Rotation paths and how fast each direction turns (degrees per step)
Each turn is a multiple of 5 degrees from 10 to 175, or 0.
Each row of a path follows its step; steps can be skipped.
Path 1:
step 0: [-16 -13  -1   9   2   0  12  12  -2   2   8  -2  -7   3  -2 -11  -8   7
   8  -1   0  -2   1   7  -7 -15 -14  -9 -11   4   0  13 -15   6   8   6
  -1   7  -8  -1  22  21   3 -12  -5]
step 1: [  2  12  -5  22   4  -9   2   6  13  -9  13 -11  11   3  -5 -11   6  -6
   2   4  -9  -3   7  -7  11   7   2   5  18   6   0  -1   9   5   1 -11
  -3  -9   5 -18   1   2   2  -1  22]
step 2: [  6  -1  -4   1   3   0   1 -14   6   6 -25   6  -5  14 -10   2  -5   2
  -1  -1   9  -2   6   6  -9 -28   3 -11   4   0  -5  -4  18  -8  18   7
   7  14   2  -2  -2   2  -3  -3  10]
step 3: [ 11  -3   0 -14 -11 -10  14   0  -9   0   8 -20  -6   0  -7  -8  -5 -11
   7  11  -3  -2 -10   2  -4   2  -4 -11  19  12  18 -11  -4   1  -6  -4
  -6   5  -7  -3  -1  13  -3   9 -15]
step 4: [  8   0 -11   4  15 -11  -6  -7   2  -8   3   4  -6  -8 -12  -9  11 -17
  -4 -20  10  10 -15   6  -6  13   4  -4 -12 -11   9   8  13  -5   5   0
   4  -8   5  -5  -6   0  13  -7   5]
step 5: [ 15 -11  17 -10  18  -3  16   9  13  14  -4  -1  10 -12  -6   8 -11   6
  -3  -9  -2  -7  17   3  -1  -1  -2 -13   3  -6  -8   0 -17   0  12   5
  -8   2  -2   0  -3   1   8   7  -4]
step 6: [ -4  -1  -3  14  -2  -2   3   6  -4 -10   3  15  -8   9 -12  -2 -19 -10
  10  -8 -17  -8  -6  15  11  15 -11  -2  12  10  10  12  -1   8  -3  -4
   4   1  -7  16   8  -6  -1  -7   5]
step 7: [  4   6 -17   6  15  -6  14 -16   2   9   0  -9  -2   0  14  -8   1   5
 -10   3 -19 -12   6   4  -9  -5  14  -4 -14   5   1  -2   1  -6   6   1
   9 -13   4 -12  15 -12   1   5  12]
step 8: [  6  -3  21   1 -16   0  16   4   3  -5  -1   7 -13   8 -16  20   4  -7
 -16   2   5   0  12 -10  -6  -4  18   1  10  11  10   2   6   5  10  -1
   2  -3  -6   2  -2   3 -11   2   4]
step 9: [ -7   7  -4  -7  -5 -10 -19 -15   4   5   2  -3  -7  10  -5  15  -7  -5
   5  -7 -12  -2 -28  14  -1   3   4  -6   1   3   7   4  -6  -7   3   5
 -11   4   3 -19   1  -4   0  12 -12]
step 10: [ 10   2  -4  -2   3   2   6  -3  -3   5  21 -16   1  -9  -3  -8  -3  -4
 -16 -14   9  -3   6  -6  -2  -8   5   3 -14   1   6   6   4  -4  -3  -2
 -12   3 -11  16 -21 -22   8   4  -2]
step 11: [-10 -28  14   9   2   1   1 -10  -4   2  -2   4  -8  -9   4  11  -3   7
   6 -16 -11   8  -3   2 -11   2   4   6   9  -7  -9  12  -4  15   5   3
  -9  -6 -15   3   5  13   8 -11  -4]
[-6  1  3 -1  0  3 -3 -3 -1 -3  3 -2  0  1  1  6  0  2 -5  0 -4  0 -1 -1
 -2 -3  4  5 -2  0  0  6 -4  0 -4  1 -1  1 -5  1 -1 -3 -1  3  2]  25
[-2  3  2  1 -2  3  0  0  0  0  2  1  3  0  0 -1  0  2  2 -2 -4 -2  9  2
  3  0 -2  1 -1 -1  3  0  3  1  3  0  5  0 -2 -2 10  0 -1 -1  3]  60
[ 1 -3  0  0 -2 -5 -3  3 -4  4  0  3 -5  0 -2  4  2  0 -1 -2  0  0  4  3
  0 -2 -1  4  4  0 -3 -5 -6 -1  0  5  2  2 -4  2  1  4 -1  0  1]  125
[ 2  0  4  2  2 -3 -3 -6 -2  0  4  8  2  5  3 -2  1  1 -2 -1 -3 -3 -4  1
  2  1  2 -2  2 -6  1 -1  1  3 -3 -1  0  1  1 -2 -4  3 -2 -4  1]  145
[ 3  9 -2  2  1 -4 -5 -4  2  0 -2 -2  0 -2  0  0  1  0 -1  2  3 -4  0  5
 -3  1  1  5 -2 -2 -3  1 -2 -1  3 -6  1  1  1  3  1  0  4  0  1]  135
